A single turn carries every row of the set below to another of its rows. Some are shown first; where does it send the rows asked next?
Boz: [  6   4 -18 -10  25  29  -5   7   6  10   2  38  -1]
duki: [-53 -32 -16  27  -6 -18  -3  -9  -4  16   0  14 -37]
mavi: [-13  17 -18  -9  -8   5 -25 -12   8  16  -8 -42 -17]
pase: [-15   8  11   1  30 -18 -38  24  14  15  19  19  -4]
tekor: [ -9   3  -6   3  20 -41 -16  -4  15  13 -39   6  14]
kuno: [-14  -1  12   1  31 -28 -30  26   7  21  22  21  -8]
zolu: [ 19   1  -5   7  14 -34  -7  15 -43  12 -14  -4  -2]
gufi: [  2 -40   9  -2   7   5  -1 -23  -6 -16  25  17   0]
rab: [-30   9  26 -19  -7  12 -25   6 -11  -3  14  32  22]
gega: [  1 -45   1  -3  12   2  -3 -20 -11 -18  19  13   5]
zunu: [-19 -22 -25  -9  21 -23 -16 -16 -36  -9   5  -4 -30]
Mon: [-30 -44  18  15 -17 -40   9  20  -3  17 -10 -17 -12]
tefog: [ 26   2 -11   7   8 -40   1  22 -26   7 -19  -2  -4]
tute: [-30 -34  24  12 -27 -38   5  18  -1  19 -12 -21 -18]
zeviv: [-30  18  19 -26  -1 -18 -17  -9 -11   8  -7  42  19]
zek: [-53  10  27 -16 -27 -22 -17   4  -2  13 -17   4  14]
Mami: [-10 -24   5 -27 -12  15   7  14 -11  11  35  -5 -42]
Gemuf: [-41 -39 -22  21 -12 -26   2  -4   7  -1  -2   5 -36]
ziv: [ 15 -21 -10  33 -22  14  19  27 -11   7 -13   8   4]
Bofi: [-44  21   9 -27  -3 -12 -22  21 -18   7 -24  18  17]
Vidob: [-39   7 -13 -10  -9 -10  -8  31  20  38 -26 -16 -25]
zes: [-10 -25   9 -20 -16  24   8  15 -13   8  31  -9 -37]
Nir: [ -8  15 -21 -14 -15  -8 -19   2  16   9  -4 -43 -26]
pafa: [  3   4 -20  -7  17  32  -5   4  17  17   3  33   1]
Zifa: [ -2 -20 -28 -13  21 -27 -10 -14 -24 -22   6  -1 -23]
buto: [ 16  18   9  -7 -18  -5  -2  -8  -4  39  23 -11 -32]
seras: [ 24  12   7  -8 -19 -12   2   3   3  24  34  -2 -35]
kos: [-33  -3  29 -25 -38   8   2  19 -32   5  -5   1   3]
mova: [-18  -9 -22  31  -3  31 -21   0  10   3  -9  -6  11]
belel: [  8 -24  -2 -10 -32   9  35   3  -9  19 -28 -13  -9]
goz: [-17  -7 -34  22  -1  28 -20   9  24  -4  -4  -2   1]
Gugat: [-37  11 -10  -5  -9 -12  -8  38  14  32 -35 -15 -21]
Zasu: [ -1   2 -10  -2  20 -35 -13   0   8  13 -40  -4  20]
Sisab: [-47  -2  18 -22 -36 -18  14   3 -22  14 -29  18   4]
zuguv: [-14   3   4  32  -7 -18  -2   5   7  44  18  35 -25]
vis: [  2 -28  -1 -12 -31   2  37  -2 -14  14 -29 -11 -18]
tof: [-31 -10  29 -32 -34   1   5 -20 -19  -4  11  15   4]
foto: [-33  -5   9 -29  -9  18   0  -3 -31  -8   1  37   5]
gebev: [-10  -2   0  32  -8 -29  -4  15  20  30  18  37 -24]
Pufo: [ 11 -18  -2  40 -17   8  11  24 -26  17 -16   3  11]

belel turns into Mami
vis turns into zes
zuguv turns into zolu
Now find these:
kos turns into tof
ziv turns into seras

